One turn moves each row of this set onto another row. After a few examples, where does it send each row asked below?
nevun: [-11.7 -26.3   9.4 -36.5  21.5  17.8  24.9   8.4  47.8 -13.0 -28.0 -11.6
  13.5   8.9  10.2  15.3 -12.1  -2.4 -44.8  12.1  12.6  -3.2]
Bet: [-27.8  28.0 -48.7  43.5 -31.6   3.8 -13.1 -15.6  20.0  16.8  11.1 -10.4
  31.3 -11.6  10.2  25.2 -22.4  -6.7  -1.1  -3.5   8.2 -11.9]
pigok: [  2.4  29.3 -12.5  17.1  12.9  28.7  35.9 -20.1 -13.9  27.9 -11.4  34.4
  12.1  10.6 -21.6  26.6 -26.8  16.6  36.3 -12.4   3.6  14.2]
repu: [ 17.6 -22.7  -1.9  -5.0 -35.2 -27.3 -43.8   7.3  41.0  49.3 -37.7  17.8
  -7.1   2.6 -11.7  -8.0 -14.9  -5.0  20.8 -32.3   1.3  -8.4]
kas: [  2.1  12.9 -10.6  21.3 -23.7   9.0   1.3  30.9  28.1  49.9 -10.4  33.2
  12.8  46.9  23.3  51.4  12.6  -2.2  15.2   8.9 -18.1  -0.9]
Pema: [  7.7 -18.9 -15.2  22.9  14.2  31.4  15.5 -40.7  26.4  -0.5 -41.7  29.2
  39.9  -4.3   5.7 -19.4 -13.1  38.7  15.3 -11.5 -15.9   1.5]
bared: [  2.5  -2.1   6.6 -17.4 -38.5 -32.3 -21.8  10.3  36.1   4.9  -7.5  27.9
  -8.1 -10.0  19.1 -18.2  29.3 -55.1   2.2 -15.5 -13.7  28.1]
bada: [ -4.1 -54.8 -12.4  -7.0   5.3 -17.2  54.0 -17.0  -6.9  35.1  -5.6  25.5
 -30.8  -7.7  20.0  -7.9  11.4 -44.1   5.9   2.1 -13.5  21.0]
leti: [ 14.0  -6.7  38.6 -40.1  -3.2  -3.7  25.6 -22.7 -21.4  13.3 -34.4  -4.8
   4.6 -20.4  14.5  -6.8  19.2  18.8  12.3  15.7 -39.9  -5.1]
rusaz: [-30.9  22.2 -18.8 -26.7   3.1  11.8  15.9  29.3  30.1  36.5 -13.8 -27.9
  -5.8  11.3   2.1  13.7  10.2  11.6 -14.2 -29.5 -37.9 -42.2]
bofov: [  5.6  14.2   7.8  22.0 -16.2  47.8  32.8 -12.8  36.3  -1.6  20.5 -18.8
  -2.1 -23.3 -27.0   2.3   8.9 -16.4  25.8  16.8  32.6   8.0]
laru: [  5.0  11.2 -36.6 -22.8  15.6  31.0  26.1  -9.5  28.9  19.8  28.1  44.3
 -19.4  -9.2   2.1   8.3  23.9 -45.8  -4.9 -27.1 -26.4   0.8]
bof: [ 14.8  10.2  22.9  11.1 -31.3  24.2  11.7  -0.1  27.9  34.4 -23.8 -26.7
  -8.1 -35.4   0.4   9.1  22.8 -12.8 -36.2 -23.4  43.9  17.0]
veru: [ -5.1  37.0  20.3   1.8  -0.2   2.5  61.7  17.0   6.2   2.2  33.0  21.6
 -15.0  -0.6   7.6  -3.8  33.2 -10.6   9.7  -8.7  -2.4  22.8]
Fabu: [-22.6  -2.5 -20.2  21.1  23.6  19.3 -42.7 -14.5   4.9  13.8  -4.4   0.3
  -4.3  -9.2  26.8  26.3  -4.8  -0.7 -30.5  22.8  20.5  25.4]
duv: [ 33.8  15.7 -18.6  48.1 -31.4  18.0 -31.9  10.4  33.6  11.1  -7.2 -11.8
  -5.5  32.7  10.9  35.4   0.4  14.1  14.5 -13.9 -14.2   0.6]
Bimuf: [ 14.1 -39.7  11.5  15.9 -25.3   8.8  40.7 -17.1  18.0   3.2 -32.3 -39.2
 -10.1 -35.1 -18.7  -8.0 -28.0 -32.0  -8.6 -31.0 -19.5  10.0]
zag: [ 23.8  11.9  19.3   7.2 -54.9  35.2  24.3  -0.2   1.0 -11.5 -35.4   6.1
  13.4  25.4  16.3  -3.1  -3.6 -42.9   9.4  12.8  -7.1 -16.8]
regip: [ 31.8   1.7  15.2   1.6  12.3   6.4   7.6  16.9  29.9  15.8  -1.6  27.3
 -19.5 -10.2  -6.3   3.4 -23.8  11.1 -38.5 -66.9 -12.4   5.6]
sof: [ 18.9 -35.4 -30.3  -4.2  20.7  -3.9  23.7   0.6  50.7  16.9 -39.9 -29.6
 -22.1   7.6 -14.4   3.2 -46.0  -0.7   7.7   2.7 -35.4   0.7]
Sasuf: [-17.3  17.8 -20.0  -9.4 -27.5 -19.6  49.8 -10.9 -18.7   1.2 -15.4  22.1
  24.3  15.0  32.1 -15.6 -22.6 -15.5  -8.5 -10.6   3.7 -30.1]
Mus: [ -8.4  -6.1 -22.3   0.2  -3.2 -26.4  33.6  14.8  26.7  47.6  -1.0 -40.2
 -46.5   0.4   9.2 -17.1  28.0 -34.1   6.6  18.9 -31.5  -2.8]
tugi: [ 41.5 -22.0  16.7   5.7 -20.5   1.8  17.1   5.1  22.8 -15.0  10.9  22.7
 -15.3  49.7  20.3 -10.5  12.3 -29.9  -4.5  15.9   7.1 -18.5]
pagat: [ 25.8 -38.7  34.4 -18.8  19.7   5.8  -3.0 -39.5   7.6   3.5   4.7   2.8
   7.4 -20.8 -18.4  -3.3  -7.1   6.7   4.2  30.7 -28.4 -15.0]
punu: [ -7.6  -5.1 -10.2  26.3  -7.6  13.7  26.7 -20.3  64.0  10.5  12.1 -21.3
  23.4  -9.9   3.9 -21.8  66.1  11.9   1.8  -0.9  -5.4  -6.4]
rukes: [-25.8  10.8 -36.5   3.5 -19.0 -29.7  18.9  36.4  52.1  20.4  16.7   4.2
   6.2   6.8  48.0  17.0   9.6  22.7  -7.0 -10.9   0.9  -5.2]
bepe: [  0.7 -18.4  14.5  24.5   7.2  -7.1  25.5 -11.6   7.9  44.9 -25.0  34.5
  18.0  10.1  12.3 -39.0  10.7  48.5   2.7 -19.7  -6.4 -24.8]
keser: [  8.3 -39.9 -30.5  29.2   5.8 -16.2   6.7   6.3  35.7  36.8  16.7 -14.8
 -45.9 -18.7  -1.3  10.9  -0.8   0.1   9.5 -41.4 -42.6  17.1]
zukuf: [ 22.3  -1.9  13.3  13.0   6.5  12.9  25.7  25.9  33.3  24.5  -3.2  10.3
 -29.8   1.0  -0.5   0.1 -14.5  58.5  29.9 -17.5  23.9   6.8]
zam: [-19.6  16.8 -13.7  -3.8   1.1  18.6 -11.4 -16.5 -41.2  18.2  -6.6  -3.2
 -29.5  -4.4  19.4 -32.7  -1.0 -22.4  -9.4  -4.3 -10.5 -37.2]
Memur: [-31.4  20.0  10.4  42.8  -8.8  16.8  17.0 -12.2  22.4  14.3  13.3  25.0
  40.1 -26.2  15.2 -19.8  42.0 -12.4  -9.0  -0.1 -30.4  16.0]
sav: [  6.2  -4.6  -7.9 -17.5 -45.9 -17.8 -10.0 -24.2  46.9  16.0 -19.8  -9.7
  20.3   3.3 -27.6   2.5  26.7 -64.5   6.3 -11.7   4.7  -0.2]
Zikit: [-24.1 -21.0 -17.3  23.4 -15.3   0.0  33.8  -9.3   7.4  65.1 -41.9  -9.9
  11.2 -24.9   1.8  49.6  -2.4 -20.4   4.2 -10.5 -15.7  43.1]
Danut: [  7.4 -30.9 -16.1   4.7 -22.3  -0.9  11.3  -5.1  40.8 -21.2   0.7   1.5
   4.4  -7.2  27.0 -25.7 -41.1   2.7  -7.3  10.8  35.8 -27.7]
givuz: [ -5.3  -5.2  -2.7  21.4   9.1 -30.5  15.0  -2.0 -30.8  59.0 -46.4   3.5
 -23.3   3.1  16.7  -5.4 -31.9 -14.5  -5.1  14.9 -18.3  22.6]
Vulep: [-11.1   1.6  -4.5  28.1   3.3  -2.3  14.0  -6.5  27.3   5.8 -16.8 -29.1
   4.5 -22.2  -6.6  17.3 -23.2 -54.1 -25.7  25.8 -31.1  47.3]
tesu: [ 10.1  -3.6 -38.5 -17.0  -5.1  44.3  18.0 -31.9   4.6  62.3 -42.7  22.6
 -10.3 -10.1   7.2  18.2  10.6  -9.9  16.8  -5.3  33.8  -0.6]
tadi: [ 13.2  -5.2 -27.2 -21.4 -15.6 -30.5 -20.7 -19.5  22.9  22.1 -51.9  39.1
  17.8  21.9   1.6  21.3  -6.0 -17.5  16.2 -31.6 -13.2  28.6]
Bozu: [  4.9  17.9  14.8   9.8   5.9  -7.0 -19.3 -32.6  -5.3  26.6   6.2 -25.9
  16.8 -24.6 -13.1  35.1  25.8  19.2   2.2   5.2 -49.9  11.9]
vir: [ -5.5 -13.9  13.8 -20.9   9.4   4.1  -7.0   4.1  38.4  43.4   6.8  -6.4
   3.2 -30.5   8.5  30.9  35.2  28.1  21.7  31.7 -45.2   5.5]

Danut turns into veru
sof turns into bada
Where do these go?
repu turns into leti
regip turns into zam
kas turns into Pema

